Rotation paths and how fast each direction turns (degrees a step)
Each turn is a multiple of 5 degrees from 10 to 175, or 0.
Each row of a path follows its step; steps can be skipped.
Rotation 1:
step 0: [-0.57  0.57  1.83  0.15 -0.14  0.57  0.27 -0.60  1.61  1.50  0.56  0.82
  0.71  0.68  2.23  1.11 -0.22  0.34 -1.38  0.88  2.30 -0.48  0.13  1.02
 -0.10 -0.22  0.74 -1.50 -1.53  0.36  0.45  0.28 -0.04  3.27  0.53  1.77
 -0.32 -1.12 -0.77]
step 1: [ 0.88  1.94  1.99  0.61 -0.46 -1.65  0.70  0.52 -1.91 -0.39 -1.48  0.68
 -0.33  0.41 -0.03  0.20 -1.59  1.04  2.19  0.69  0.34 -0.07 -0.94  0.39
  3.46  1.11  0.36 -1.70  0.56  0.66 -0.83  0.34 -0.45  0.26  1.28 -0.53
  0.84 -0.02 -0.42]
step 2: [-1.44  0.02  1.13 -0.79 -0.56 -1.57 -0.67 -0.70  2.12  0.91  0.74  0.50
 -0.70  0.83 -1.83  0.86 -1.02  0.39  1.76  0.56  1.57 -1.77 -1.35  0.42
 -0.98  1.03 -1.19  1.07 -1.02 -0.84  0.90  0.85  0.11  0.38  0.16 -2.08
 -1.03 -1.94 -1.06]
step 10: [-0.16  2.36  0.53 -0.25 -1.31  1.02 -0.18  0.27 -1.04  0.36 -2.71  0.88
 -0.23 -0.50  0.50  0.39 -0.23  1.46  1.98 -0.45  0.29 -1.91 -0.69  2.58
  0.39  0.23  0.30  0.75  1.47  0.65 -0.94 -0.22  0.77  0.39  0.24  1.78
  1.68 -1.35 -0.88]
step 11: [ 0.01 -0.34 -0.07  1.68  1.38 -3.22 -1.33 -0.13  0.10  0.52  0.28 -0.07
 -0.40  0.08  0.82 -1.03 -0.57  0.18  1.89  0.77  2.70 -1.99  0.16  0.17
 -0.78 -0.34  0.72  0.35  0.01 -1.12  0.40  0.05  1.17 -0.22  0.66 -1.68
  0.35 -2.19  1.56]
step 16: [-1.14 -0.92 -0.33  0.12 -0.56  1.13  2.06 -0.50 -0.75  1.24  2.56  0.50
  0.24 -2.06  1.39 -2.45  1.18  1.29  0.38  1.39  0.76  0.12  0.19  0.51
 -0.37  0.53  1.57 -1.03 -1.27  0.13  1.01  1.59 -0.04  0.00 -1.29  1.71
  0.29  0.73 -0.42]
step 17: [-0.47  2.48 -0.55 -0.77 -1.02  0.29 -0.08  1.28 -2.44 -0.99  0.37 -2.32
  0.41 -1.11 -1.37 -1.68 -1.55  0.69  0.30  0.72  0.61  0.49  0.91 -0.25
  2.17 -0.62 -1.53 -0.26 -0.51  0.32 -0.38 -0.77  1.55 -1.07 -0.30  0.83
 -1.45 -0.77 -0.13]
step 18: [-0.80  0.34 -0.70 -0.69 -0.62 -0.48 -0.64 -0.61  0.54 -1.70  2.27 -0.84
 -0.09 -0.13 -1.29 -1.58  0.58 -1.48  1.49  0.16 -0.50 -1.21  0.25  1.65
 -1.38 -0.27  0.31  0.66  0.31  0.31  3.41 -0.38 -0.52  1.94  1.18  1.25
 -0.20 -1.48 -0.93]
step 22: [-1.27  1.06  1.36 -0.32  0.12 -0.89 -0.36  0.11 -1.32  0.09 -1.15  1.01
 -0.49 -1.22 -0.54  1.33 -0.30  0.18  1.23 -2.31 -0.16 -1.82 -0.63  2.43
 -0.10  1.49  0.56 -0.80  2.18  1.37  1.60  1.75  0.26 -0.67  1.21 -0.03
 -0.55  1.18 -0.11]
Speeds:
[-0.21  0.03 -0.52 -0.02 -0.19 -0.36 -0.37  0.14 -0.63 -0.24  0.09  0.14
  0.14 -0.44  0.19 -0.33  0.22  0.32  0.36 -0.57 -0.11  0.04  0.90 -0.41
 -0.55 -0.38  0.04  0.21  0.23  0.49  0.75  0.28  0.59 -0.27 -0.31  0.54
 -0.24  0.13 -0.02] : 10
[-0.13 -0.53 -0.62 -0.11  0.39 -0.02  0.15 -0.77  0.36  0.58  0.34  0.02
  0.47  0.56  0.17 -0.16  0.05  0.31  0.06  0.73  0.35 -0.32 -0.20 -0.18
  0.11  0.06  0.19  0.68 -0.19  0.48  0.71 -0.18  0.22  0.26 -0.13 -0.27
 -0.09  0.35 -0.37] : 155
[ 0.38 -0.07 -0.13 -1.02 -0.77 -0.59  0.36 -0.36 -0.28  0.03 -0.38 -0.32
 -0.03 -0.30 -0.38  0.20 -0.42 -0.07 -0.29 -0.04 -0.47 -0.02 -0.24  0.13
  0.45 -0.24  0.15  0.59 -0.30 -0.13  0.23  0.68  0.33  0.49  0.21  0.02
  0.22 -0.04  0.34] : 90
[-0.53  0.49 -0.24  0.50  0.33  0.75 -0.09  0.10 -0.10  0.25 -0.65  0.29
 -0.04  0.06 -0.05 -0.19  0.32  0.11 -0.26  0.39 -0.20  0.19  0.20  0.38
 -0.07  0.27 -0.32  0.21 -0.68  0.02 -0.35  0.76  0.74  0.61  0.03  0.23
  0.03  0.35  0.43] : 110
[-0.45 -0.11  0.25 -0.27  0.40 -0.12  0.40  0.69  0.18  0.29 -0.01  0.40
  0.02  0.18 -0.04 -0.34 -0.32 -0.26  0.29 -0.09  0.16  0.72 -0.78 -0.47
 -0.42  0.21  0.16  0.30  0.03 -0.31  0.65 -0.04 -0.15  0.24 -0.35  0.54
  0.04 -0.45  0.77] : 155
[-0.21 -0.92  0.14  0.25  0.25 -0.05  0.31 -0.08 -1.03 -0.17 -0.36  0.04
 -0.18  0.14 -0.39 -0.30 -0.18 -0.73  0.26  0.61 -0.29 -0.56  0.29 -0.02
 -0.05  0.19  0.01 -0.33  0.63  0.22 -0.04  0.21 -0.49  0.42 -0.17  0.08
  0.20  0.31  0.14] : 175
[-0.36 -0.53 -0.18 -0.24 -0.42  0.41 -0.09 -0.24 -0.40  0.12  0.09 -0.68
 -0.12 -0.53  0.23 -0.70  0.78 -0.21 -0.21 -0.01 -0.08  0.61 -0.37 -0.26
  0.23  0.52 -0.66  0.05 -0.04 -0.73  0.20 -0.14 -0.08 -0.30  0.05 -0.12
 -0.24  0.24 -0.34] : 35
[ 0.63 -0.89  0.55 -0.21  0.33  0.01 -0.17  0.50  0.30  0.08 -0.11 -0.07
 -0.39 -0.05 -0.01 -0.33  0.77  0.29  0.31  0.12 -0.08 -0.30 -0.10  0.31
  0.01 -0.47 -0.24  0.29 -0.45  0.26 -0.18  0.49  0.18 -0.45 -0.73 -0.26
  0.36 -0.48  0.06] : 85
